Below are clouds of points in 12 dimensions, each taken in no order from a shape made of curves.
How many separate pieces and how many independent loops does the shape behind each cloud have?
In the rows, 128 means zero.

W:
[[155 129 120 143 157 166 209 152 134 149 165 147]
 [ 99 160 111  73 132 107  58  96 150  92 104 107]
 [113 189 102  60 102 115 109  97 136  98  79 120]
 [148  91 120 171 168 133 145 158 145 143 176 131]
 [155 128 121 145 161 168 212 153 134 150 167 147]
 [104 152 123  84 159 128  83 102 159  98 112 104]
 [103 152 122  83 158 126  79 101 159  97 112 104]
 [112 194 105  55 102 119 114  94 136  99  77 121]
 [149 102 118 159 156 133 151 155 141 141 166 135]
 [154 107 128 166 184 169 202 159 143 153 184 137]
 [153 132 117 137 144 153 193 149 131 146 156 149]
 [154 131 118 139 149 158 200 150 133 148 159 149]
 [ 99 159 117  74 143 115  64  96 155  94 107 106]
 [109 154 100  81 117  97  66 107 143  92 103 109]
 [148  86 123 178 175 135 144 159 148 145 182 128]
 [113 175  99  69 105 107  96 102 138  96  87 116]
 [155 130 119 141 154 163 205 152 133 149 162 148]
 [110 172 121  71 144 135 112 100 151 102  97 113]
 [109 164 123  77 151 134 105 102 154 102 103 110]
 [112 159  98  80 112  99  76 108 141  93  99 111]
 [149  81 129 186 189 143 152 161 151 149 190 126]
 [100 155 120  78 151 120  70  98 157  95 109 104]
 [ 99 157 117  76 145 117  65  97 155  94 107 105]
 [112 197 107  54 103 122 117  93 137 100  75 122]
 [156 122 124 153 173 175 218 156 137 152 175 143]
 [150  88 130 183 191 153 169 161 150 152 190 129]
 [153 101 129 172 187 164 192 160 146 153 187 134]
 [148  81 127 185 186 140 148 161 151 148 189 126]
 [151 126 114 138 138 140 173 149 133 143 152 146]
 [150 114 115 146 145 135 160 152 137 141 157 141]
 [111 190 117  58 125 133 121  94 144 102  84 119]
 [100 159 110  74 131 106  57  97 150  93 104 108]
 [152 130 115 136 139 146 183 148 131 144 153 149]
 [106 153 123  85 159 130  91 103 158 100 111 105]
 [111 156  99  81 114  98  71 108 141  92 101 110]
 [148  96 120 166 163 133 147 156 144 143 172 133]
 [148  82 125 183 181 137 145 160 150 146 185 127]
 [107 154 102  81 118  98  62 106 144  92 103 108]
 [150 120 115 142 141 136 166 150 135 142 155 144]
 [156 125 123 149 169 174 218 155 136 151 172 145]
 [151 129 115 136 138 143 179 148 132 143 152 148]
 [111 199 110  52 108 127 122  92 138 101  75 122]
 [110 186 118  62 130 134 119  96 146 102  87 117]
 [156 120 125 155 175 175 218 157 138 152 176 142]
 [107 155 123  84 158 132  95 103 157 100 109 106]
 [155 116 126 158 178 174 214 158 140 152 179 140]
 [101 153 121  81 154 123  74 100 158  96 111 104]
 [110 195 115  55 118 131 123  93 141 102  79 121]
 [156 127 122 147 164 171 216 154 135 150 170 146]
 [153 131 116 136 141 149 189 149 132 145 154 149]
 [104 156 104  78 123  99  58 102 146  92 104 108]
 [101 158 107  76 127 103  57  99 148  92 104 107]
 [151  93 130 178 190 157 178 161 149 152 189 130]
 [113 164  98  76 109 102  84 106 139  94  95 113]
 [111 199 112  52 112 129 123  92 139 102  76 122]
 [155 111 128 163 182 171 207 159 142 153 182 138]
 [114 169  98  73 107 104  89 105 138  94  92 114]
 [152  98 129 174 188 162 187 160 147 153 188 133]
 [108 159 123  81 155 133 101 103 155 101 106 108]
 [ 98 160 113  73 136 110  59  95 152  93 105 106]
 [110 180 120  66 137 134 116  98 148 102  91 116]
 [149  83 129 185 190 146 158 161 151 150 191 127]
 [149 107 116 154 151 133 154 153 139 141 163 138]
 [114 183 100  63 103 111 103  99 137  97  83 118]
 [106 155 103  80 121  98  61 104 145  92 104 108]]
pieces  2
loops  2

Z, 67 rows:
[[145 126 118 131 123 129 132 133 127 136 150 134]
 [106 120 186 129 130 112 115 146 144  86  68  73]
 [172 104 101 136 111 132 130 117 146 148 130 133]
 [110 128 161 143 138 112 110 118 124  78  74  84]
 [140 131 122 127 125 129 134 139 121 137 157 141]
 [113 117 171 145 130 112 108 122 138  80  61  84]
 [103 130 183 121 136 112 119 154 135  89  83  73]
 [141 133 124 123 118 128 137 147 111 150 169 163]
 [111 126 162 144 136 112 110 117 125  79  71  85]
 [138 134 125 125 123 127 136 144 115 143 165 153]
 [168 108 104 139 111 131 130 117 142 147 132 131]
 [111 112 185 136 126 113 111 137 151  86  59  76]
 [151 123 119 116 112 131 141 147 110 157 168 172]
 [109 113 186 134 127 114 112 140 151  86  60  76]
 [105 122 185 127 132 112 116 148 141  87  70  72]
 [104 134 174 122 140 113 120 149 127  88  91  78]
 [112 113 182 138 126 114 110 133 149  84  58  79]
 [139 134 125 123 121 128 136 145 113 146 168 158]
 [175  99 101 116 117 134 142 126 145 147 135 141]
 [106 132 168 130 141 113 117 137 124  83  85  80]
 [146 129 122 119 114 129 138 148 109 155 170 170]
 [108 116 187 131 127 113 113 144 149  86  63  74]
 [172 104 104 108 118 135 147 133 136 150 145 151]
 [104 125 184 125 133 112 117 150 138  88  76  72]
 [174 101 103 113 117 135 144 128 142 148 138 144]
 [176 100 101 120 116 134 139 124 147 147 132 138]
 [176 100 101 123 115 134 137 122 148 146 131 137]
 [153 119 112 136 119 130 131 126 133 140 141 130]
 [167 108 106 106 116 135 147 137 129 154 152 159]
 [156 120 115 111 112 132 143 146 113 158 165 172]
 [102 134 180 118 137 112 122 156 130  93  93  76]
 [170 106 102 138 110 131 129 118 144 147 130 133]
 [149 125 120 117 112 130 140 148 109 157 169 173]
 [147 124 116 132 123 129 132 131 129 137 147 132]
 [151 121 113 134 121 130 131 129 131 138 144 131]
 [164 112 109 106 115 134 146 140 123 156 156 164]
 [103 128 183 123 135 112 119 153 136  88  80  72]
 [158 117 114 110 112 133 143 144 116 159 164 171]
 [173 102 103 110 117 135 145 131 139 148 141 148]
 [142 129 121 128 125 128 133 137 124 136 154 138]
 [103 133 181 119 136 113 121 156 132  92  88  75]
 [161 115 111 108 113 134 145 142 119 157 160 168]
 [175 102 101 131 111 133 133 119 148 147 129 134]
 [112 113 179 141 127 113 108 129 146  83  59  81]
 [174 103 101 134 110 132 132 118 147 148 130 134]
 [139 134 124 125 123 128 135 143 117 141 164 149]
 [103 134 176 120 139 113 121 152 128  91  92  77]
 [109 129 162 140 140 113 111 122 123  79  77  84]
 [166 109 107 106 115 135 147 138 126 155 155 161]
 [176 101 101 128 113 133 135 120 148 147 131 136]
 [139 133 123 126 124 128 134 141 119 138 160 145]
 [170 105 105 107 117 135 147 134 133 151 147 154]
 [113 115 176 143 129 112 108 126 142  82  59  83]
 [109 114 187 133 127 114 113 142 150  86  62  75]
 [105 134 171 126 141 112 118 144 126  85  88  78]
 [112 120 168 146 132 112 108 119 134  79  64  85]
 [103 135 177 119 138 112 121 155 129  92  93  78]
 [102 134 180 118 137 113 122 156 131  93  91  76]
 [107 117 187 131 128 113 114 145 147  86  65  73]
 [161 113 107 138 114 130 130 121 138 143 136 130]
 [112 122 164 146 134 112 107 117 130  79  66  86]
 [108 131 164 135 141 112 114 129 123  81  82  81]
 [145 130 123 121 115 129 138 148 109 154 170 169]
 [142 132 124 122 118 128 137 147 110 151 170 165]
 [164 111 105 139 112 131 129 119 140 145 134 131]
 [153 122 117 114 112 131 142 147 111 158 168 172]
 [158 115 108 138 116 130 131 123 136 142 138 129]]
pieces  2
loops  2

S, 85 rows:
[[146 107 120 141 120 123 105 130 174 144 166 182]
 [141 114 121 141 108 119 105 129 171 146 165 176]
 [ 92 142 123 160 159 102 227 126  41  86 115  94]
 [146 107 120 140 123 123 104 130 174 144 166 183]
 [128 121 127 134 135 108 110 101 150 139 151 168]
 [136 112 126 132 150 116 106 103 155 136 150 177]
 [131 124 124 138 112 107 107 111 156 145 158 166]
 [134 123 123 139 107 110 105 116 160 146 160 167]
 [143 112 120 142 111 120 105 130 172 147 166 177]
 [ 95 140 124 152 161 100 220 117  42  94 114  97]
 [137 120 122 139 105 113 105 122 165 147 163 170]
 [135 121 123 139 106 111 105 118 162 147 161 168]
 [146 103 122 137 141 126 103 120 171 140 161 187]
 [147 103 122 136 143 125 102 119 169 140 159 186]
 [ 93 142 123 159 161 100 225 122  39  86 113  94]
 [ 92 144 119 164 152 105 228 138  43  83 116  91]
 [141 107 124 132 152 121 103 107 161 137 153 181]
 [ 93 142 125 159 163  99 225 119  39  87 112  93]
 [ 91 143 120 164 153 105 228 135  43  84 116  91]
 [129 120 126 134 138 109 110 101 150 138 150 169]
 [128 122 126 134 132 107 110 102 150 140 151 167]
 [147 104 120 139 131 125 104 126 173 142 164 186]
 [145 109 120 141 117 123 104 130 173 145 166 181]
 [146 103 122 137 139 125 103 122 172 140 161 187]
 [ 96 143 118 144 148 100 215 116  43 104 114  99]
 [130 119 125 134 141 110 110 101 151 137 150 171]
 [141 116 121 140 107 116 105 127 170 147 165 174]
 [138 119 121 140 105 115 104 124 167 147 163 171]
 [128 123 126 135 129 106 110 103 149 140 152 167]
 [147 104 121 138 133 126 104 125 174 141 164 186]
 [ 97 139 120 150 154 103 218 120  44  98 115  98]
 [ 92 143 122 161 158 103 227 128  41  85 114  93]
 [146 104 120 139 128 125 104 128 174 143 164 186]
 [132 116 126 133 146 112 108 101 151 136 149 173]
 [ 96 140 119 148 151 102 216 120  44 100 115  99]
 [144 105 124 134 149 123 103 112 165 138 156 184]
 [141 107 125 133 151 120 104 107 161 137 152 181]
 [147 105 120 140 126 125 104 128 174 143 165 184]
 [128 124 126 135 127 106 109 103 149 140 153 166]
 [134 114 127 133 148 114 107 102 154 136 150 175]
 [ 92 142 122 162 156 103 227 132  42  85 116  92]
 [145 103 124 134 147 124 102 114 167 139 157 185]
 [128 124 125 136 122 107 109 106 151 141 153 165]
 [142 106 125 133 150 121 103 109 163 137 154 183]
 [ 94 142 126 155 165  98 223 114  39  89 111  95]
 [ 95 141 126 154 165  98 222 115  40  91 111  96]
 [ 96 142 118 145 148 101 215 118  43 102 114  99]
 [141 115 120 140 108 118 105 129 171 147 165 175]
 [138 111 125 133 151 118 105 104 158 136 151 178]
 [ 97 140 119 147 150 103 216 120  44 101 115  99]
 [133 115 126 132 147 114 108 101 153 137 150 174]
 [145 108 120 141 118 123 104 131 174 145 166 182]
 [133 123 124 138 109 109 106 114 158 145 159 167]
 [143 110 120 142 112 121 104 130 172 146 166 178]
 [ 96 140 121 151 156 102 218 120  44  97 114  98]
 [147 103 121 138 136 126 103 123 172 141 162 186]
 [129 124 124 137 117 107 108 108 153 143 155 166]
 [131 125 125 137 113 107 108 110 155 145 156 166]
 [131 117 126 133 144 111 108 101 151 136 150 172]
 [137 121 122 139 105 112 105 121 164 147 162 169]
 [139 117 120 141 105 116 104 125 168 147 165 173]
 [145 103 123 135 145 125 102 116 168 139 158 186]
 [ 96 140 122 151 157 102 219 119  44  96 114  99]
 [ 96 140 123 152 160 101 219 117  42  95 113  98]
 [144 105 124 134 150 124 102 111 164 137 154 184]
 [ 94 142 124 160 161 101 226 123  41  86 113  93]
 [146 103 122 136 144 125 102 118 170 139 159 186]
 [ 93 142 126 157 164  99 224 118  39  87 111  94]
 [144 110 120 141 114 122 104 130 173 146 167 180]
 [ 97 139 119 149 154 102 217 121  45  98 115  99]
 [ 93 142 126 157 164  98 224 116  39  88 111  94]
 [ 92 143 120 164 155 104 227 133  43  84 116  92]
 [130 125 125 137 116 107 108 109 153 143 156 165]
 [128 124 125 136 125 107 109 105 150 140 153 166]
 [ 95 141 124 153 163  99 221 115  41  92 112  96]
 [ 95 140 125 153 164  98 222 115  40  91 111  96]
 [137 111 125 133 150 117 106 103 156 136 151 177]
 [133 124 124 138 109 108 106 113 157 146 159 166]
 [129 125 125 136 121 107 108 106 152 142 154 166]
 [136 122 123 139 106 110 106 119 162 147 161 168]
 [129 119 126 134 139 110 110 101 150 137 150 170]
 [ 92 143 120 163 155 104 228 134  42  84 116  91]
 [139 109 125 133 152 119 104 106 159 136 151 180]
 [ 94 142 126 156 165  98 223 115  39  89 112  95]
 [ 97 141 118 146 150 103 216 119  44 101 114  99]]
pieces  2
loops  1
